Each row is where one point has got to under a steady rotation. How many ticks took it there?
The counts run from 0 to 406.
[-32.8 -29.8  -1.7   1.0 -13.9  -2.5   1.6 -25.9   2.1  -4.4  -9.0  -3.8
 -17.8 -18.9   7.8 -28.7   7.7 -16.6  28.4  17.5 -29.4   6.5   1.2 -23.6
 -26.3  26.2  -2.1  21.2  12.2   5.5  21.8  -5.1] -> 161
[ -4.3  -2.5  11.7  12.6  -2.1   5.3  15.6 -12.9  25.9  -2.0  -9.7 -17.7
  -5.9   0.1 -36.0 -19.9  26.6 -18.6  24.9   2.2  28.1 -31.1 -27.8  -8.7
  15.6  -3.7  24.5   9.1   3.1 -23.3 -13.1  31.5] -> 78
[ -0.7 -22.8   5.5  -9.6  -2.1 -17.2  28.3 -10.1   1.8  19.3   2.7  -6.8
  13.7  -0.1   3.7 -27.5  49.1  -8.7  26.1  -6.7   0.4   4.0  23.3  -0.9
  28.5  -2.6  24.0  23.0 -20.1 -10.8 -11.4   8.3] -> 302
[-26.2 -29.2  11.3  12.8  10.9  39.1 -17.5   8.8  -9.3 -12.3 -18.1   5.5
 -16.8 -19.5   4.5  -9.9  17.3 -37.5   5.7   7.5  -7.1  29.6 -23.4 -23.6
   0.6  23.6  -5.2   3.9   0.1 -16.2  11.9 -33.0] -> 61
[-11.6  -1.1  -0.3  22.0   0.8  14.3  14.4   8.0  22.1 -13.3  -0.8 -33.9
   8.3   0.8 -16.6 -15.1 -31.2  -6.8   2.5  12.4 -17.9 -31.6   6.1 -48.1
 -14.0 -18.2   2.1  31.7  24.6  -7.9  -4.6   9.8] -> 388
[ -7.4 -40.8 -12.6   0.8  17.1  20.9 -24.2   3.7 -15.8   5.3 -11.0 -10.9
  -5.5 -14.5   1.3 -15.3  18.6  15.4   5.6  10.5 -10.2   8.9  -6.2 -29.8
  25.7   9.8  24.3   9.5  -9.6 -47.4  -0.6 -43.3] -> 92
[-11.5 -23.9 -10.4   1.9 -11.4  -5.4   7.4  30.7  28.4 -16.1  22.2  -5.7
 -17.2  14.5 -32.6 -26.2   6.8 -40.5   3.6  23.9  11.3  -7.4  11.0 -13.0
   4.1  -6.3   9.2   0.6  12.0 -16.5  21.8   5.5] -> 365
[-15.9 -17.8  15.1  -2.6  11.6  41.4 -25.4   4.0  -7.5 -23.2 -20.0  18.2
  17.1 -29.2  -9.4  -7.9  -3.7   1.5   2.8  -0.6 -40.2 -20.3  -9.5 -21.6
  -5.6  11.3  13.8  21.3  -8.0  -3.8  -7.8  -7.9] -> 64
[  4.2 -22.0  28.7  -6.4 -14.1   6.2  29.2  -2.0  24.9   5.8  32.5 -13.4
  -0.4 -27.9 -23.0 -33.4 -13.6  15.7  10.0 -14.8  -2.7  -2.9  -6.1  -3.3
   0.2  21.1  10.1 -11.5  19.6 -12.0 -18.4  30.3] -> 336
[ 18.9   9.8   3.3  17.7   8.9  30.5  16.7  14.7   5.6 -15.1  -7.7   1.0
  15.2  15.6 -21.2  -6.8  27.7 -29.7  12.5  22.8   3.7 -31.0  22.1 -24.3
  23.6 -15.9  -3.1  20.5   8.6 -30.0  -6.9   0.6] -> 75
[  7.1  -2.3  18.0 -23.9  17.1  30.8 -12.4   4.9   4.7  -7.7 -23.6  12.5
  10.9 -27.7 -19.0 -38.3  25.8 -22.9  15.6  -0.1  -5.3  -7.3  -0.9  -8.2
 -21.5  15.8  30.5   9.4 -19.1 -11.5   1.8  21.8] -> 372
[ 18.7 -36.3  -2.2   1.4 -20.9   0.3  29.0  23.4   9.7  -4.9  27.3  -5.1
 -10.6 -13.6 -10.7 -31.5   9.5 -24.6  -4.1 -35.2  16.7 -11.1  14.4  -9.0
   2.0  23.8  -0.9   9.7  26.4  -7.0 -21.5  -2.0] -> 177
[  6.0 -42.1  -8.1 -11.9   9.5   6.2   0.3  23.3   4.2 -22.9  -0.9 -16.0
 -19.7 -14.6  25.9  13.6  41.1  -4.4   2.8  29.7   7.2  -6.3  -5.5 -27.1
  11.2  -8.1  11.1  21.4 -23.2 -16.3 -19.5  -5.1] -> 224
[ 12.0  -9.0   0.6  33.6 -10.7   9.2   5.0  12.6  18.9 -28.6  -2.3   2.5
  -8.1  21.8 -20.4   4.0  12.8 -25.1   3.6 -11.2  -1.0 -46.3  15.6 -29.0
  31.6   4.0  -0.7  11.0  25.3 -21.9 -22.7  -0.3] -> 76
[-42.9 -29.5 -28.2  17.5 -13.3   0.6  -0.4 -19.0   8.5 -25.0   6.6 -10.7
 -25.2  -9.7   4.3 -32.5 -23.8 -14.7  17.6  16.9 -26.5  -4.2  29.3  -9.1
  -8.8   8.4  -2.1  12.1  -0.6   3.3  11.2   2.6] -> 160
[ -6.6   9.7 -26.9  34.2  22.6  13.8   7.6  -4.9   2.2 -24.1   0.8 -15.7
   0.5  -6.0   0.9  -2.2   1.8  -9.4   8.7   5.2  -4.9 -23.0  36.7 -28.5
  10.2 -19.8  -5.5  34.1  21.9 -39.0   4.9  -7.1] -> 102
[-23.2 -10.4  22.4   5.6 -14.8   1.3  21.9 -12.2  13.9  19.4 -27.2 -21.0
 -16.0  -3.9 -16.8  11.3   5.8  -6.9  22.4  23.3 -28.9 -14.6  -3.4 -41.2
   2.1  13.0  18.1  36.5   5.2  -7.3 -21.9   0.5] -> 262
[ -0.9 -20.7  22.0  12.7  -4.3  19.1  42.1 -12.6  10.4 -10.6   0.0  -2.9
  18.2  -5.9  14.4 -21.3  23.5  -8.0  20.3   4.3   3.5  -9.8 -13.5 -42.4
  22.9   8.9   2.0   6.1  25.7  -2.7   9.0  -7.4] -> 359
[ -6.3 -19.4   6.5 -14.5 -10.2 -15.1   1.8 -19.0 -15.9   9.8  34.2 -19.6
 -12.0 -18.0  -0.5   0.8  39.0 -11.0  25.9   2.1  -7.9  -5.1 -23.9 -41.7
  -7.6  17.7  26.7  24.6 -16.5   6.6  -9.5   0.7] -> 324
[-17.4 -46.9 -13.3   1.5  -2.8   0.1  -0.7  12.6  -1.4   8.8  23.1 -25.4
   5.3 -31.0  -4.0 -13.6 -15.7  -2.7 -17.7 -13.2  -6.0  13.8  10.7   7.5
   1.4  -4.9  18.5  24.0 -13.9 -43.3 -35.3   3.1] -> 120
[-40.2  -0.4 -18.6  17.1  16.3  -5.9   8.2 -13.5   8.5 -33.8   5.9  24.5
  -7.3  -8.6  11.7   1.2   0.0 -25.9   5.8  12.7 -25.2 -15.1  47.2  -8.8
   8.7  -2.6   3.3  31.6  -1.3 -27.0 -10.0  -8.3] -> 291
[  2.3  -7.7  16.5   9.0  11.6  -9.9   5.1 -13.1  14.4   4.4  29.8   6.2
  23.1  -8.1  -1.8 -20.8  49.0 -11.8  30.6  -7.4 -20.7   3.0  17.0  -8.5
  13.5  -7.0  38.8   7.9 -29.6 -15.4  -2.2  21.5] -> 144
[ 19.9 -13.3  18.2  14.1  -5.9  13.2  23.5  16.9   9.2  -8.3  27.8  -1.2
  18.7  -1.2  -2.3   0.7   3.3 -18.8   4.9 -23.6 -44.5 -13.2  33.9 -19.8
   2.2  21.8  -4.6  33.3  38.4   4.8 -10.1  15.3] -> 331
[  8.7 -20.2 -10.5  16.7   0.7  28.8  18.7 -27.6   1.4   9.5   4.5 -24.5
  19.0 -14.6 -10.9 -39.6  33.5 -11.7  21.4 -24.8   5.5   8.1  13.9  13.6
  13.2  14.1  -3.0   0.5  -4.6 -13.5  -1.9  27.9] -> 306
[ -9.6 -37.7  -0.6 -16.2 -28.5   0.2  -8.3 -11.5   4.2 -15.1   3.6 -23.3
 -29.3 -10.0 -27.7 -21.7  10.6  10.9  46.5  17.1 -11.3 -20.6  -6.1  -7.5
 -16.1  28.2   4.8   2.5  -9.0 -11.8  18.8   7.9] -> 157
[ 10.0 -41.5  -6.3 -21.6 -12.4  24.4 -22.4  39.8  -2.0   1.6  13.3 -21.4
   2.2   1.6 -34.6   2.4  15.7 -11.9 -12.2  14.3 -19.7  14.5  -2.4  -4.9
  29.7  -0.6   3.2  10.9 -19.7 -31.3  -3.6  -7.5] -> 404
[-19.1 -27.7 -56.1  12.9   4.2  13.0   1.5  -0.1  -5.3 -30.2  -5.3 -23.4
  -3.6  -8.9 -10.5   4.5   7.7 -16.0  -7.8  -7.5   6.4 -26.0   8.1  -3.1
  10.6  -7.8 -16.1  34.4 -11.5 -20.2 -19.6  10.4] -> 98
[ 16.7 -13.0   5.9   2.9   1.0   6.8   0.7  47.8  18.8 -16.2  26.5 -12.4
 -45.4 -28.7  -3.3 -15.4  -3.0  -4.2  13.5  19.8 -10.0  23.5  22.8 -14.8
  -1.4  22.0  -8.3   0.9  -9.2 -14.2  -8.8   6.0] -> 185
[ -8.2 -27.8  13.9   5.1 -16.2  15.7  32.5 -12.4  11.9   3.8 -30.2  -5.9
  12.7  -9.9   7.7   4.2  18.6 -14.7  -6.4   7.4 -12.0 -29.7  -4.6 -34.8
  10.1   5.1   5.8  29.9  15.3   0.1 -25.7  -7.2] -> 73
[  9.0   3.7  17.0  -7.3   9.3   6.8  39.1   5.8   3.4 -13.8  10.5   9.0
  15.2  -5.7  12.1 -24.9  31.4 -23.3  21.3  18.0  31.2 -25.2  13.4 -41.5
   7.1 -15.1   3.9  15.5  15.8 -27.3   9.4  -2.2] -> 360
[-33.2 -26.7   4.2   6.2   0.7  16.5 -17.6 -10.2  -5.1 -39.6  14.9  18.1
  15.8 -34.3  19.0 -31.2  -5.4  -6.5  12.3  -2.1 -27.7  -8.3   6.9 -37.3
 -24.4  -9.3  12.1   6.3 -28.7   1.7   1.4  -4.0] -> 349
[ -9.1 -16.7 -12.9 -21.6  -9.4   3.5  -1.2  -0.2 -14.2 -26.8  46.3  18.0
  -5.3 -14.5 -18.2 -11.8  -0.8 -48.8  -5.0   8.0   0.8 -27.6  11.1 -20.4
  -3.4  13.2   7.0  15.7  27.5  -1.4   1.5  -9.4] -> 10
[  2.0   2.0  26.2  17.6 -10.1  13.0  11.3  45.4  24.1  -4.6  -5.3  -2.0
 -14.1  -9.0  -9.9 -30.9 -14.7   2.7  -1.0  11.5  -9.1  -0.7  19.6 -30.9
   9.8  -2.0   5.0  -9.3   3.1 -39.3 -33.7   0.1] -> 54
[  0.1  12.1   5.4 -14.5  28.1   0.9   4.4 -20.5 -21.1   1.9  25.6  16.7
 -10.6 -22.6 -11.2   9.0  29.1 -32.2  20.7  20.1   6.1 -19.1   8.2 -12.1
  25.5  24.3  16.3  22.3   9.9 -27.6 -13.2   5.4] -> 294
[  0.1   1.1   6.3  -3.9  14.6  16.7  25.9  26.8  25.8 -11.9  21.5  -3.6
  26.1   5.4   3.1 -12.9  40.3 -14.7   0.1  26.8 -14.2   7.9  16.1 -37.5
  27.1 -18.0   2.2  24.8  -6.3  -0.7  12.7   5.2] -> 44
[ -1.4 -29.7 -11.9   1.8  -2.3  12.0 -30.4  -0.2  -7.0   8.2  18.0 -23.9
   8.1  -3.6 -39.5 -14.9  32.8  -4.1  23.6 -19.8 -12.8  19.2  -2.9  -3.0
  24.7   3.5  18.4   4.6 -25.6 -28.7  11.8  -1.2] -> 118
[-12.1  -5.3 -18.2  20.0   9.2  14.9   7.1 -11.5  -9.3 -28.6  28.6 -26.5
 -17.5 -30.9   0.4   0.9   2.3  -0.7  21.6  -4.8  12.6 -11.4   6.2  -7.2
  19.7   0.1 -32.8  10.9 -10.9 -54.2 -15.5  11.0] -> 128
[ 18.9  -0.2   5.8 -20.0   4.7  37.4  31.0  20.9  13.6  -5.2  11.2 -23.2
  27.5   7.4 -39.8 -15.7  36.8 -29.5   0.1   0.7  10.0  -8.2  -6.7 -14.0
  15.6   4.9 -13.4  12.0   8.8  -6.6  13.6  18.5] -> 48
[ -5.1 -15.8 -17.5  -0.8   0.7  41.1   5.3   1.6   5.8 -11.0 -31.7  -9.8
  14.9  -9.7 -12.5  -1.4  25.6  16.0  10.6 -13.8 -36.9 -14.9  17.4 -16.6
  12.7  18.7 -15.6  25.0 -14.9  -7.1 -14.4   0.7] -> 253
[  3.5 -26.7  -2.5   6.5   1.8  -1.4  15.4  41.1  23.7 -26.7  17.0   1.5
  12.2   8.2  -2.0   1.8  20.3 -27.4 -10.9  -6.8 -19.1  -1.7  32.2 -35.6
  26.1  -2.3   2.5  26.7  16.4   3.7  -3.0  -4.4] -> 45
[ -1.6 -14.1  20.5   2.8  12.3  15.8  -4.4  12.5  16.3 -18.6 -23.1  28.3
  -1.3 -23.7   0.2 -44.3   2.4 -20.4  -4.2 -12.9  -6.3  -3.8   7.2   1.5
 -26.1  25.1  31.7   6.1  -1.3 -14.1 -29.7   7.0] -> 371
